which system made each run:
In the rows, zero is written as 128.
G, trace 1 (9 x 64):
[[ 82 110 129 134 129 162 101 180  80  60 180 178 127 169  96 119 110 109
  129 130 150 106 142 112 121 109 199  86 102 147 108 161 122 152 136 148
  120 136 143 142  78 122 180 111 179 125  91 156 136 154 130  87 118 136
  116 100 131  78 112 176 157 156  90 112]
 [100  83  81 137 122 177  99 134  74 128 162 145 151 166  56 141 114 162
  103 100 167 129 155  96 103  92 203  97 118 157 107 138 117 172 100 164
  133 128 164 152 110 108 157 166 156 187 122 104 118 134 164 123 106 117
  139  99 133  62 131 144 127 118 115 123]
 [151  87  71 123 121 144 125  71 121 193 114 101 154 124  86 147 136 175
  100  97 155 157 143 107  97 100 148 135 150 147 132 114 126 155  81 145
  150 138 141 140 159 118 105 195 117 190 170  79 116 116 157 173 106 104
  148 135 114  90 138  87  87  86 139 129]
 [178 136  99 124 128 110 148  73 172 202  78  86 129  86 156 139 144 166
  127 108 127 157 114 145 116 127  81 158 162 116 152  98 128 115 105 100
  143 126 113 116 179 142  78 166  87 153 183  99 112 103 110 168 127 118
  147 160 115 156 129  68  85  95 160 131]
 [165 176 163 131 129  80 164 113 185 155  84  95 109  77 217 125 145 125
  142 121 105 126 107 165 146 152  67 163 151 106 144 100 139  80 169  84
  113 128  96 106 157 149  81 106  90  86 157 145 133 109  82 133 134 147
  146 158 115 197 121  80 116 133 145 135]
 [112 172 186 139 124  97 142 172 147  86 141 127 101 112 190 109 126  93
  147 154 103 100 111 152 171 154  99 127 123 105 128 134 140  95 188  97
  103 117 116 117 103 142 143  72 126  66 104 172 139 121  90  93 145 162
  121 124 159 182 126 153 165 162 130 135]
 [ 79 139 171 137 111 134 118 176  93  53 174 150 134 155 120  96 119  86
  131 155 120  94 133 123 159 146 151 103  96 133 112 156 132 137 167 136
  108 122 143 134  74 115 181  82 155  97  84 158 144 141 133  91 135 153
  111  97 166 118 131 198 178 162 108 133]
 [ 98 101 108 127 110 189  95 132  72  80 162 157 161 178  53 120 112 111
  125 140 151 105 148 104 114 119 165  97  97 137 117 159 114 174 114 161
  134 133 163 152  88 111 178 132 155 168 106 123 127 149 166 116 131 129
  113 106 154  63 133 193 142 120 104 125]
 [140  87  80 118 126 183  96  86  97 134 112 142 154 151  65 147 116 138
  123 109 156 141 143 105  74 110 146 126 120 139 133 128 113 168  79 160
  160 146 143 138 136 115 130 177 139 192 160  88 121 145 161 154 133  97
  122 132 107  62 129 126  94  95 121 117]]
A, trace 2 (9 x 64):
[[133  97  78 144 111 105 147 104 119 220 142  86 139 111 113 135 145 214
   78  91 149 150 150 110 150  95 161 121 159 158 102 106 131 130  97 141
  122 109 151 159 150 115 107 184 110 169 151  93 113  88 156 151  77 124
  167 105 144 128 142  75 114 108 150 144]
 [ 85 111 121 148 101  86 147 180  92 159 191  92 134 133 150 113 145 171
   83 109 140 131 142 121 186 100 186  94 131 157  96 128 151 127 155 145
   94  98 151 148  99 116 132 141 138 128 110 146 131  90 132 107  67 151
  155  82 164 145 129 100 157 161 129 165]
 [ 77 142 168 140 120 112 126 203  99  69 180 145 118 142 155 101 127 106
  123 145 121  96 133 128 168 127 166  95 111 137 106 143 140 121 184 129
   92 116 138 134  80 125 159  84 154  87  81 175 141 127 118  82 113 153
  127  97 152 144 120 162 179 177 108 143]
 [122 164 173 119 137 167  95 149 127  26 124 179 123 144 141 118 108  44
  180 159 123  91 114 137  98 156 113 127  94 105 154 147 120 128 174 108
  126 151 113 102  90 140 157  72 154  97 113 165 149 170  96  92 168 141
  100 143 114 120 106 185 138 155  98 108]
 [161 149 131 116 156 187 100  86 152  68  73 178 120 134 109 151  97  65
  180 139 123 114 114 135  61 149  82 156 119  99 161 135 104 134 112 112
  159 160 105 107 143 148 132 112 132 128 152 119 121 169 105 130 190 112
  100 174  96 106 118 164  97 104 113  81]
 [177 124  78 114 144 154 125  59 160 164  67 138 123 113 110 155 117 134
  142 110 137 151 122 125  73 125  94 167 145 115 153 113 112 137  73 126
  166 148 114 113 177 144 104 164 108 160 183  84 108 132 120 160 157  98
  117 174  87 113 130  95  74  86 140  97]
 [158 109  78 134 127 106 152  90 149 221 108  85 132  99 135 148 142 202
   99  87 144 156 133 124 124  94 131 137 171 140 125  98 131 122  95 117
  128 114 134 138 172 127  83 189 105 167 169  90 110  96 134 160  99 116
  165 134 116 132 133  54  91 100 151 135]
 [108 113 113 147  96  67 166 149 120 202 163  70 138 109 159 112 148 197
   78 100 133 140 142 130 191 110 153 108 148 145  96 120 148 120 141 133
   97 101 145 160 126 120 114 154 108 134 124 128 130  82 137 128  72 146
  161  94 168 162 136  79 149 138 153 167]
 [ 81 139 174 142 102  92 135 182 106 113 187 102 136 129 156  97 145 126
  105 144 115 105 135 130 192 131 144  96 119 135 103 139 149 122 182 120
   96  98 148 143  85 108 147  99 134 104  93 168 145 106 128 102  97 167
  145  87 181 155 138 149 180 163 123 164]]
Y, trace 3 (9 x 64):
[[134 172 170 140 119  72 171 133 170 146 115  91 112  87 199 100 145 129
  132 138 105 122 118 152 185 156  79 143 142 106 124 124 137  83 174  87
  102 110 110 122 133 146 114  94  91  81 124 151 140  99  98 115 129 164
  138 130 168 202 136 116 147 143 153 141]
 [138 136 115 148 120  60 172 140 152 203 127  90 104  89 189 134 143 195
  100  89 130 144 127 142 173 109 134 134 167 141 107 108 142  99 144 113
   96 109 119 138 155 138  99 146 105 111 141 123 118  91  99 122  91 142
  162 123 134 183 126  55 127 143 153 144]
 [132  97  69 143 143 120 139 138 117 182 136 129 116 121 129 161 125 213
   99  64 167 151 147 118 106  68 200 115 165 168 110 106 127 133 107 131
  114 126 136 139 152 137 107 180 142 160 146 111 105 116 112 125  79 115
  172 123  88 113 113  60 102 130 124 119]
 [120  90  67 128 139 183  90 141  93 109 136 177 125 155  91 166  98 149
  125  84 170 141 147 106  66  85 203 107 120 162 123 128 114 163  99 164
  136 151 143 130 124 128 139 162 168 179 146 108 113 149 124 119 115  94
  137 138  73  72  98 104  92 130  95 109]
 [134 123 111 114 142 208  78 114 107  54 111 192 131 163  87 147  96  71
  163 129 146 110 127 117  57 130 142 128  99 127 145 140 107 163 114 151
  152 166 128 121 115 124 157 122 161 155 140 119 122 170 128 114 168 102
  103 153  95  67 111 172 103 119  97  94]
 [148 159 164 117 131 185 102  82 150  59  86 157 145 131 115 112 110  50
  180 166 109  98 114 139  95 173  60 150 103  93 164 142 110 130 140 105
  151 147 121 111 115 125 139  89 124 122 139 130 140 156 128 131 185 132
  102 155 132 118 133 197 116 109 114 105]
 [147 180 177 122 105 108 147  73 160 132  93  83 148 105 164  86 151  83
  154 165  95 106 110 152 167 187  29 162 119  85 144 122 135 106 161  97
  128 123 118 113 133 126 111 100  80 104 136 132 149 110 131 149 158 154
  120 141 169 171 151 155 141 112 155 148]
 [131 149 150 139  96  65 175 109 147 191 132  56 136  92 166  97 158 161
  104 136 110 131 127 144 197 147  79 135 147 112 113 120 142  97 152 101
  111  88 132 142 135 127 110 129  73 119 126 122 133  79 142 139 109 164
  143 105 199 188 161 117 154 121 172 164]
 [100 104 107 147  94  73 159 152 112 199 167  81 135 116 155 117 152 196
   83  99 138 144 143 125 192 102 165 106 149 153  93 123 144 120 139 137
  101  98 151 160 128 121 122 157 117 135 118 122 121  83 133 120  69 144
  161  88 159 158 131  79 149 145 148 165]]

runs to name:
trace 4 (3 x 64):
[[162 161 148 117 163 160 108 126 165  63  75 175  93 117 160 156  99  69
  189 125 121 114 110 149  72 141  88 152 121  94 162 128 118 113 142  91
  132 161  98  97 134 167 122  89 138  93 148 150 125 178  64 114 177 126
  109 178  76 140 101 133  98 130 107  85]
 [121 146 138 132 168 147 106 192 132  45 135 196  92 135 170 151  95  96
  163 103 140 110 113 140  77 102 175 118 123 140 142 131 124 120 160 109
  115 157 105 100 104 158 143  98 176  95 121 176 135 165  57  81 135 128
  128 148  59 119  79 121 121 173  83  92]
 [ 86  99 105 140 136 137 108 204  85  99 182 162 108 151 119 144 111 148
  110  92 160 125 137 117 121  78 223  83 128 164 102 146 130 147 134 149
  111 127 146 138  94 136 157 130 177 129 101 155 121 139 104  84  93 126
  136 104 103  96  99 120 144 171  96 121]]

G
trace 5 (3 x 64):
[[161 115 103 123  98 132 144  53 144 204 103  67 166 112 102 119 150 165
  110 130 127 149 134 123 137 135  84 150 138 121 139 110 133 132  99 129
  146 114 150 137 159 112  90 176  81 179 162  82 124 102 170 180 123 119
  150 127 152 129 160 111  99  79 158 152]
 [106  91  89 139  86 107 147 108 102 197 162  80 164 132  93 106 149 190
   78 114 147 143 149 110 174 120 152 113 130 150  92 130 130 143 106 161
  130 103 162 167 127  98 129 178 109 169 134  93 124  81 185 141  85 134
  147  85 185 119 154 120 142 115 157 160]
 [ 72 104 114 147  99 122 123 184  77 123 195 120 141 155 114 114 132 154
   91 117 148 121 148 112 164 107 203  76 113 160  92 137 136 146 153 159
  104 104 162 153  87 107 160 138 151 144  96 137 132 105 148 100  84 143
  145  78 160 114 127 132 164 156 118 163]]

A
trace 6 (3 x 64):
[[149 145 115 142 161  90 146 163 160 140 112 142  84  94 210 164 123 162
  134  69 136 134 120 145 106  90 164 137 165 141 133 104 142  97 146  97
  103 135 102 108 157 162 101 129 136 106 147 150 115 129  48 106 107 133
  156 154  66 160  91  49 106 157 124 110]
 [163 114  69 128 151 133 125 111 152 159  91 150 103 112 153 170 111 164
  135  74 154 160 121 131  76  86 158 137 155 140 144 109 116 126  98 127
  139 149 103 111 170 155  99 171 135 145 169 108 111 133  85 133 119  97
  140 165  50 115  99  52  70 123 122  99]
 [156 102  67 119 135 172 107  78 122 146  90 150 138 141  86 158 112 137
  133 101 154 153 133 111  68 108 143 141 130 135 143 122 110 156  73 151
  160 156 128 125 157 123 120 179 131 179 166  84 113 139 137 148 140  85
  122 156  86  82 124 106  77 100 125 102]]

Y
trace 7 (3 x 64):
[[125  86  64 131 146 170 104 143 102 128 139 167 122 145  98 173 103 170
  115  72 171 141 146 108  71  76 216 106 133 168 117 118 122 156  97 155
  127 142 139 136 139 133 136 170 163 177 147 109 109 141 120 118 102  98
  149 135  72  76  99  91  97 130 102 111]
 [123 115  99 119 137 201  80 121 101  66 115 194 132 164  84 157  94  90
  152 120 154 118 134 112  56 117 161 121 103 135 143 137 109 166 104 153
  151 170 132 126 115 127 150 136 160 162 139 117 124 169 125 114 153  98
  107 153  81  60 103 153 101 124  94  94]
 [150 152 154 116 138 193  96  88 139  47  93 167 147 139 102 121 100  55
  174 163 121  99 116 135  82 161  80 146 101 101 159 143 106 145 127 112
  153 153 124 110 115 125 146  98 136 129 135 125 135 163 126 129 190 123
  100 158 126  96 130 197 112 108 109  99]]

Y
trace 8 (3 x 64):
[[115 102  82 144 154 152 112 181 100 107 149 178 106 140 125 169 102 171
  117  71 163 129 145 115  81  64 224  98 139 168 116 124 127 143 119 137
  113 134 135 134 122 139 136 150 179 141 127 139 112 140  95  92 100 113
  151 123  65  95  90  88 108 157  92 101]
 [126 144 124 146 166 110 130 191 140  97 133 165  76 112 189 163 112 140
  136  82 140 123 121 145 100  80 186 111 144 144 126 115 134 104 157 104
   95 137 107 108 125 157 122 116 160  93 121 167 112 147  50  85 114 130
  144 144  66 148  86  86 124 174 104 104]
 [151 174 172 128 142  93 145 153 168 101 101 138  91  90 226 142 126 102
  156 119 104 113 107 164 129 139  98 144 137 113 145 110 137  88 181  89
  102 141  90  98 133 163 101  80 119  75 140 169 131 132  56 107 137 146
  141 164  92 187  97  93 124 157 118 119]]

A
trace 9 (3 x 64):
[[172 154 144 119 113 132 141  42 172 161  70  91 150 107 130 102 139 110
  146 152 107 124 115 141 129 175  29 177 128  91 158 118 119 115 119 105
  149 126 120 118 153 125  98 133  78 140 168  99 133 109 147 170 170 132
  122 155 149 156 153 140 109  81 151 131]
 [173 174 166 119 143 145 123  94 180  89  66 140 116 106 161 128 117  69
  178 143 104 113 106 152 102 165  47 165 127  82 162 127 121 104 144  83
  135 152  98 102 144 156 113  85 108  92 147 139 133 159  88 129 176 134
  109 172 112 154 119 147 103 114 129  97]
 [135 160 161 123 161 155 105 163 140  32 116 189 102 130 168 141 103  61
  183 125 124  99 111 150  79 130 130 127 113 116 154 141 122 118 168  97
  119 158  99  91 106 161 139  78 157  88 123 178 136 173  64  90 161 138
  113 156  76 125  90 144 117 157  82  94]]

G
trace 10 (3 x 64):
[[128 118 124 113 119 201  84  92  99  75 125 152 168 160  66 121 117  84
  148 151 136 103 130 111  83 142 120 123  93 117 144 142 113 167 115 148
  159 148 153 129 103 106 154 129 142 168 139 111 138 154 167 141 158 117
  111 131 135  64 134 186 119 104  99 119]
 [153 112  81 118 145 188  98  89 121 105  89 174 127 147  82 160  99 109
  148 117 150 138 129 117  53 117 128 142 121 126 145 129 102 156  81 146
  164 166 122 120 146 130 140 150 142 165 160  91 116 153 129 138 161  88
  109 163  87  80 119 132  80  99 117  93]
 [167 121  72 121 164 149 122 113 164 141  79 166  97 118 148 175 100 141
  154  82 152 152 122 132  67  98 146 149 149 132 148 111 112 123  96 129
  141 161 103 110 169 160 103 158 136 141 169 108 115 145  80 132 137 101
  128 176  44 120  87  66  68 127 121  88]]

G
trace 11 (3 x 64):
[[121 133 115 144 124  63 161 164 141 182 139 106  96  95 191 141 143 183
  103  86 133 144 131 139 168  97 159 120 159 147 109 115 144  97 152 119
   97 112 119 130 138 144 114 142 119 105 132 139 113 100  86 109  86 147
  157 117 123 174 115  59 134 161 149 140]
 [137 106  70 143 151 127 129 151 129 157 130 151 104 117 143 173 112 198
  113  63 164 146 143 124  93  61 202 113 161 166 116 109 125 127 114 127
  113 132 127 129 151 142 106 164 157 149 144 123 110 123  86 112  91 109
  168 136  70 115  96  55  96 144 110 116]
 [138  99  68 119 147 178  94 138 109 111 116 186 114 148 104 175  93 137
  139  86 163 145 134 113  54  88 187 119 124 152 136 123 106 157  98 154
  140 159 123 118 142 140 133 158 162 169 155 112 115 154 103 116 127  89
  125 153  57  77  96  93  80 128 103 100]]

Y
